In the data rows, the value 128 means zero.
Here is a table of points, one per row:
[168 188 144 125 146 127  80 150 173 127 121 206 125 124 119 194 164  93
 127  74 182 147  80  84 119 104  88 123  71 117  73  76 137 148 139 174
 153 166 161 116 119 142 122 127]
[139 123 116 161 174 105 131 123 183 131  93 131 131 120 150  89 176 109
  47 160 153  97 164 128 147 164 119 160 145 137 165 130 120  97 128 114
 168 156 129 176 113 153 135 188]
[ 90  76 119 140 122 130 139 161 191 127 131  76 131 129 100  84 131 131
  79 125 100 127 122 115 153  95  94 160 139 146 128 120 154 139 134 107
 136  83 126 175  97 110 168 159]
[ 96 103 179 114 116  44 138 134  89 176  76 129  84 116 160 173 161 116
 179 125 102  80 122 115  88 123 135  79 186 155  31 108 161 164  93 166
 120 209 126 152 163  81  59 183]
[125 144  72 155 149 118 102 118  77  88 128 116 148  51 144 119  96 173
 126 116  81 136  96 112 165 120 163 110 132 121 186 141 126 167 145  93
  66 114 106 102  86 116 171 107]
[177 108 123 166 124 152 132 131  61  67 193 101 228 155 128 157  64 141
 139 151 156 110 110  99 133 117  97 129  96 132 168 155  64   0 177  89
 103 173 142 112 162  80 158  91]
[145 111 125 149 165 140 138 138 128 104 101 122 115  97  81 108 178 132
 149  94 111 163 211 142 103  68 152 172 167 122 132 176  86  73 103  84
 171 119 108  84 131 142 144 187]
[ 10 177 199  93 106 148  93 168 172 124  79 170  68 168  79  92  56 145
 144 148  86 208  70 180 159 202 102 203 196  82 179  94 144 115 141  86
 238  11 115  96  79  73  92 163]
[121 117 145  75 124 111 162 113 177 154 133  73  82 216 203 127 173 105
 156 118  97 182 139 139 143 245  47 103 201 161  65  96 113 202 120 103
 112 105 110  95 121 169 167  37]
[154  60 119 117 154 106 121 106 153 190 130 107 143 145 151 132 163 143
  90  84  85  90  92  70 113 176 193  83  80 142 103 139 128 148 136 134
  90 105  97  23 148 134  72 124]
[163  98 193 101  81 134  73 115 167  71 129 120 111 169 148 152  98  86
 140 130  70 121  50 143 102 170 115 129 156 127 118 129 255  88 119 120
 173 164 106  84 156 122 115 117]
[132 125 157 145 109 100 119  77 101  83  98 139 114 184  97  94  76 142
   0 148  94 107  82 134 115 127 123 143 129 174 127 204 131 127 129 255
 129 133 140 137  65 129 130  16]
[ 56 170 114 135 165 159  87 160  67 157  85 107 163  59 104 109  67  98
  93  65 102 126 201 148  67 120 106 169 135  98 116 124 132 149 121  55
 134 157 152 149 130 108 156 182]
[120 183 138  41 145  57 151   0 107 198  65 181 116 180 152  62 141 136
 199 100 112 132  63 185 145 156  54  81 229  97  76 115 108 153 104 115
 123 119 106 161  59 100 121 116]
[165 122  63 135 112 151 180 191  87 170 155 161 132 102  71 192  38 190
 146 176 116 153 134 175  76 106  48 202  61 132 191 255  42 171 181 175
 121 149  57  94 146  70 200 196]
[129 140 105 114 182 124 164 116 181 162 158 120 157 189  93 143 151 212
 212  43 121 151 109 147 205 137  77 184  39  77 185 132  85  99 194  79
  68 185 136 161  97 130 166 133]
[117 136 138 136 189  91 102 124 114  83 151 146 106 154 131 116 106 154
  83 172 169 158 128 136  70  23  93 178 152  87  87 144 157 125  81  85
  78 139 127 127 123 138 110 139]
[132 140 112 149 151  62 130 118  85 161 177 114 160 158 118 156  34 149
  94 210 163 110 157 138 150  99 159 104 100 135 121 203 135 125 165 116
 138 163 165 166 230 252  95  85]
[129 147 108 163 137 177 109 158 159 113 146 151 128 150  86 112 171 175
 135 129 109 152 151 100 217 125 151  94 138  74 127 175 117  75 156 215
  94 190 113 125 150 126 164  57]
[174 110 133 128  98 138 161 144 112  89 140 172 134 215  96 103  78 142
  68 175  72  60 153  81 166 169 144 108 195 179 146 176 161 122 138  96
  85  92  80 130 151 113  86  70]
[119 125 170  65 152 195 142 104 117 186  98 244  97  91 121 165 175 144
 117  60 201 218  90 113  77 194  80  57  80  75 117  82 219 121 139 141
 141 123 185  99  79  95  57 134]
[135 144  63 104  60 156 198 115 178 161 106  38 103  83 172 232 167 181
 174  96 117 153  34 126 131 211 105 132  67  72  76 115  66  96 116  97
  98 175 215 136  73  18  94 138]
[128  94 113 124 143 141 106 138 124 136 116 122 121  67 105  65 113 135
  74 195 200 122 133 141 119 123 129 125 138 172 175 136 123 107 130 105
  96 133 128 165 165 131 138 139]
[ 36 194  86 244 122 171  93 212 152 208 129 109 215  89  98 109 122 126
 148 108 166 177 143 153  67 132 103 177  91  71 178  92  96  80 118 127
 154 110  93 143  75  96 157 109]
[136  87 162  74 149  79  72 151 211  83 126 179 142 110 150  95  49  53
 137 160  74 170  75 169  90 148 166 218 158 115 197  89 179  75  98 197
 133 187  83 121 172  89  84 109]
[104 136 129 145 114  55 125 131 104  76 221 135 147 160 207 145 151 104
  57  76 175 153 104 115 199 148 146  88 139 220 122 121 100 130 130 171
  98 160 105 124 212 165 134 142]
[112 133 134 132 133 185 129  73 119  83 136 146 144 114  91 152 103 124
 179 117 133  42 124  82 193 116  98 133 126 122 102 162 119  48 105 201
 117 103  99  89 171 212 120 102]
[101 159 115 125  94 159 179  66 175 185 157 177  73  52 213 140 187 155
 187 100  51 169  78 124  71 116 124 137  48 166  45  52 145 111 118  73
  98 135 159 174 152 125 126  55]
[176 166 172 152 131 103  49 146  78 131 154 228 100  78 164 127  83 131
 140  90 187 183 155  88 156 152 114 112 114 130 151 111  78 213 111  87
 173 110 142 171 116 105 121 233]
[ 70 153 167  94  81 179  75 119 219 146 161 117  68 141 143  41 119 128
 166 139 134 104 101 142 128 160 107 134 194  45 206 115  24 176 125  85
 128 194 132  91 110 139 103 141]
[ 99 170 136 162  49 143 140 128 194 119 127 179 150  67 144 132 205 158
 163  74  66 170  96 200  12 119 146  66  55 125 141 101  87 170 157 104
 128  27 199 190 123 119 135 158]
[183  93 130 143  75 147 135  76 128 190 167  81 117 147 150 200 146 103
  93 115 115 122 122  40 106 135 226  85  96 127 188 113 142  78 134 106
  69  95 111 130  94 154 135 145]
[160 145  40 201  47 192 183 141 103 106 152 149  84 199 104 136  74 160
 164 195 172 169 209 246  99 191 175 148  28  95 133 108 135 185 221 157
 109 128  47  89 143  72 169 219]
[149 162 172 135 166 160 115 211 138 164 116 151 106 113  97  62 134 136
 116 120  88 137 151 170  87 140  83 159  94  70 110  94 106 143   9  39
 154 142 129 140  96 133 121 170]
[ 79 129  90 178 148 100 120 173 119 114 150 180 133 115 102 130  65 139
 121 132 136 159 145 124 100  62 164  78 147 110 165 129 104  72  81  74
 153 145 111 101 180  93 172 120]
[ 84 120 129 147 159  89 110 109 130 141  35 114  98 157  43 180 193 113
 173 134  77 144  74 186 111  63 129 108 161 172 131  89 172 181 117 165
 155 175   0 189 148  99  98 136]
[133 237  68 166 123 129  72 175  88 117 127 110 161 120  45  70 189 151
 151 133 101 148 116 156  97 125 116 167 111  97 176 118 118  18 135 128
 177 174  86 152  90 147 146 135]
[ 62  74 151  57 176 136  58 139 135 100 104 174 129 220 130 159 148  78
 117 113 193 108 149 195 111  70 107 109 101 130 138 198 189  76  58  83
 166 162 103 220 101 135 114 170]
[140  73 123  61 139 101 144 156 126 107 109 113 116  93 158 163 108 161
 157 146 192 136 131  68 149 131 126 153 161 146 147  91 119 157 113 140
  95  30 156 166 103 170 102 165]
[177 110 114 153  97  88 146  20 154 170 179 105 114 118 154  78 175 104
  96 111 106 172 143  91 123 167 135 193 193 109  84  87 115 133 147 107
 108  21 152 115 232 101 141  23]
[150 138  93 124 114 139 124 147 109  92 132 117 189  81 142 132 110 131
 107 132 171 108  97 138 185 146 209 159 123  71 114 167 145 184 128 158
 158  80 145 138 145 129 169  72]
[111 103 173 116 156  77 113 111 146  56 121 147  99 140 144 120   8 116
 154 106 169   0 162 125 118 145 142 126  95 143  95  99 183  85 130 191
 113 123 129 124 140 148 143  74]
[152 139 151 127 176 132 146  95 172 148  76 106 177 139 170 161  83 174
  50 218   9 142 188 152 233 109 179  93  78 128  66 122 152  66 166 172
 125  60  94 119 143 109 136 105]
[150  88 115 196 134 171 110 146 134  97  66 159 164 162 153 118 135 149
 150 104 103 118  76 119 100  87 159 152  81 107 110 125 103 134 121 169
 118  81 116 154 149 138 114 121]
[120 113 165 151 117 121  89 122 147  91  71 135  69 128 128 151 145 106
  73 165 212 128 165 173 143 118  89 176 111 156 142 126 149 131 145  64
 128 149  80 103  65 140 135  70]
[ 78 144 162 144  61 156 153 121 138 189  91 167 196 192 155 142 151 180
 151 200 110 139 109 118 119  67 135 123 159  89 114  69 117 151 117 125
 140 198 158 139 114 132 206 146]
[170  83 170 100  15  65 190 110 131 134 146  94 111 143 105 150 208 158
  58  95  99  99 122 149 144 196 197 159  83 158 130 146 197  85 158 107
  43  91 157  51 132 176 134  83]
[ 78 137 134 156 174 139 114 165  63 152 133  91 144 133 153  87 108 172
 145 128 147 138 100  89  58 126 125 115 139 151 116 187 137 136 136 109
 192 128 128 148 101 128 161 145]
[120 134  84 166 151 163  68 134  71  95 179  94 156 142 151 137 161 140
 111 183  54 122  86 152 148 103 160 109 101 125 151 154 132 129 195 115
  86  76 178  93 136 172 135 157]
[157  69 120 135 106  91 123 110  87 159 127 153 129 190 124 143 165  72
 156 127 140  84 118 114 194 128 180 144  53 196 106 118 133 119 123 104
 139 119 189  33 149  97 110  82]
[103 123 166 150 149 185 211  96 106 132 170 136  96  62 151 136 142 126
 106 116  36 147 106 149  89 124 158 170 182 155 172  82  94 138 237 137
 130 114 184 105 191  65 197 141]
[167 109 119 130 121  67 141 125 105 138  90  95 179 100 206 137 155 114
 143 247  64 136 121 145 145  82 144  97 109 139 163 164 109 107 189 151
 122 109 152 101 156 177 159 129]
[157 127 132 121 172 150 117 172 181 142 136 119  96 130 134  95 156 120
 103 110 169 112 104 178 123 115 110 121 195 161 115 151 114  61 150 134
 193  95 127 141  84 126 129 122]
[ 88 171  40 138 119 119  99 155  39  91 104 160 108  98 129 141 135 119
  59 217 153  40 162 111 106  73 149  91 131 134 182 152 138  84  98 145
 165 159 101 175 196 145 170  99]
[164 100  83 161 112 116 228 129 134 155 241 163 151 111 102 128 163 168
 143 109 149 106  63 114 170 125  99 170 141 142 112  56 144 168 148 128
 121 112 152 109 133 118 104 140]
[131  82 125  77 162  62 135 112  73 137 113 114  54  86 107 242 103 123
 159 119  87  89 105  81  95 118 176  95 110 101  53  81 139 161 119 132
 155 188  75 180 110 189 123 118]
[105 139 188 158 115 175 200 113 136  97  36 170 111 187 164 114 144 166
 127  65 117 160 133 172 130  94 146 123 106  94 195 158 150 137 131 121
 173 197 110 103 121 143 124 109]
[126 186 105  99 109 106 101  75 180 192  54  98 153 160 129 162 148 210
 192  96 134  51 228  91 125  46  29  54 146  71 162  95 123 174 101 145
 151 149 160 128 225  73 138 115]
[116 129 144 106 137 147 153 136 151 110 112 124  73 132 141 151 117 123
 147 158 114 137 116 101 240 124 169 187 185 185  77 167 101 149 133  98
 110  91 180 118  96  86 108 133]
[145  96 124 176 101 155 123  97 118 174 195 142 204  56  77 194 156 151
 177  97 144 136  90 102  78 186 119 164 155 177 127  92 126 185 103 139
 143 126 188  64  85 103 122 156]
[ 87 163  70 143 197 184 111 105 113  73 147 185 221 141  66 164 134 120
  71 174 107  84 160 180  79 104 129 127 112 123 136 155 123 102  32 131
 209 175 103 140 135 150 147 101]
[165  86 111 103 161 122  97 137 109 177 148 149 131 134 103 134 151  83
 168 108 163 184 150 130 117 137 133   1 144 188 184  68 129 144  91 199
 132 108 187  60 112 143 138 128]
[155 103 139  86  61  81 175 138 130 149 135 152 141 163 120 127 165  84
 147  77  32 108 125  54 128 170 166 132 108 161 141 121 154 111 136 173
  93 145 112  75 109 172  83 118]
[128 198 149 131  65 156 171 165 176  84 152  78 145  97 114  83  67 148
 162 108 182 165 141 110 133 116 102 145 173  90 158 126  64 133 134  90
 150  68 116  54  83 115 186 167]
[143 155  84 156 141 149 133 180 171 143 128  62 140  93  54  33 101 172
 115 122 105 114 107 162 103 125 123 158 110 138 117 110 103 130 159  67
 152  99 200 117 140 110 171 182]
[173 185 136  66 132 195 168 102 146 133 114  30  78 255 117 105 105 129
 165 136 182 162 160 101 138 184 168 172 138 187 150  86 127 183 150 137
  86 201 111 133  99  98 147 168]
These points spread out most along one direction. Take the direction at right angles to it along which they spread out most. Then take the direction at right angles to both along which they spread out most. Go by this last direction. How far along it is each point below, from 0 to 99? The average is 50, and the first point in the table lies past the average. One standard deviation of the points above along it is 16.
[ 70 112  77 119 149 100  99 127  91   0 128 169 168 148  80 114 174  53
  93 162 128 126 227  74  75 114  91  86 103  93  94 161 133 113  75 144
 164 206 119 193 150 133 120 141] 74
[144 102 176 106 120 129  66 165 151 127  90 169 112 145  37 130 101  72
 102 115 146 114 140 188 113 120 104 115 216 113  37 111  97 105 135 126
  74 121 114 223  95 156 131 106] 75
[ 87  68 160 135 174 131  99 159 108  80 109 126 114 131 108 101 177 134
 105 186 134  88 201 123 138 133  97 118 132 155 109  95 135 138 123  84
 175 138  97 161  98 119 102 103] 69
[120 153 170  75 199 162  83 139 142 146 118 133 106 136 140  63 170  54
 158 126 155 101 166 163 151 111 127 129 163 171 111 167 222 112  69 122
  73 171  36 171 131 132 130  97] 82
[211 144  75  95 111  57 139 116  90 120 191  32 119 116 203 201  93  83
 140  86 131 120 243 103 103 115 111  62 202 201 120  96 139 177 137 185
  86 150 181 111  67 180   8 117] 52
[130 173 171 110 192 124 157 127 177 129 107 173  61 123 162 154 141   0
 127 129 201 133 123 111 172 145  18  78 114  63 159 130 182 227 120  52
  94  86 140 127  70 120  75 169] 73
[160  38  47 101  87 100 140 105 129 129 143 124 137 157 216 146 106  81
  95  61 149  84 146  90  77 133 181  97 129 151  65 139 131  96 143 130
 101 118  96  53 173 181  80 140] 47
[131 107 107 137  82 171 103 132  23 124  96 104 195 121 166 162 121 130
  65  82 105 151 124 128 168  84 116 130  76 135 152  90  65 137 135 139
 104 114 125 150 221 179 117 125] 37
[142  81  72 119  34 170 132 141  59 146 236  43 135 112 161  30  76 115
 143 132 115 126 171 124 247 111 103 160 141 127 154 180 134 146 160 241
 130 144 156 132  83 102 138 166] 26
[145  98 144 131 107  83 152  86 159 133 110  61  86  80  74 109  81  97
 137 125 193 176 110  58 203 138 140  64 140 175  97 153 119 168  97 119
  93 133 219 142 139 216  82 199] 52
[123 119 166 150 183 117 154 165  93 157 148  21  71 138 117  94 166 128
 148 135 120 115  83 144 114 136 163 170 141  88 122 137 110 113  93 144
 123  33 156 165 100 108 131 142] 46
[171 152 136 122 140 133 142 131 113  86  91 136 161  93 143  91  86 135
 153 119 115 149 101 103 132 121 152  84 105 125 150 153 129 185 136  98
 197 120  94 167 160 122 127  72] 53
[132 129 171 126 157 143 129 138 138 104 106 148 107   0 213 182  82 144
 178 184 193  76 206  95 132 182  92 135 158 118  79 194 140 117  69 197
 121 105 167 167 151 183  94 173] 61
[114 177 218  94 139 117 149 112 124 124 192  69 160  67  79  81 223 134
 130 123 239 118  97 122 109  99 210 150 102  92 100 140 110 172 150 151
 130  98  77 103  90  43 117  88] 45
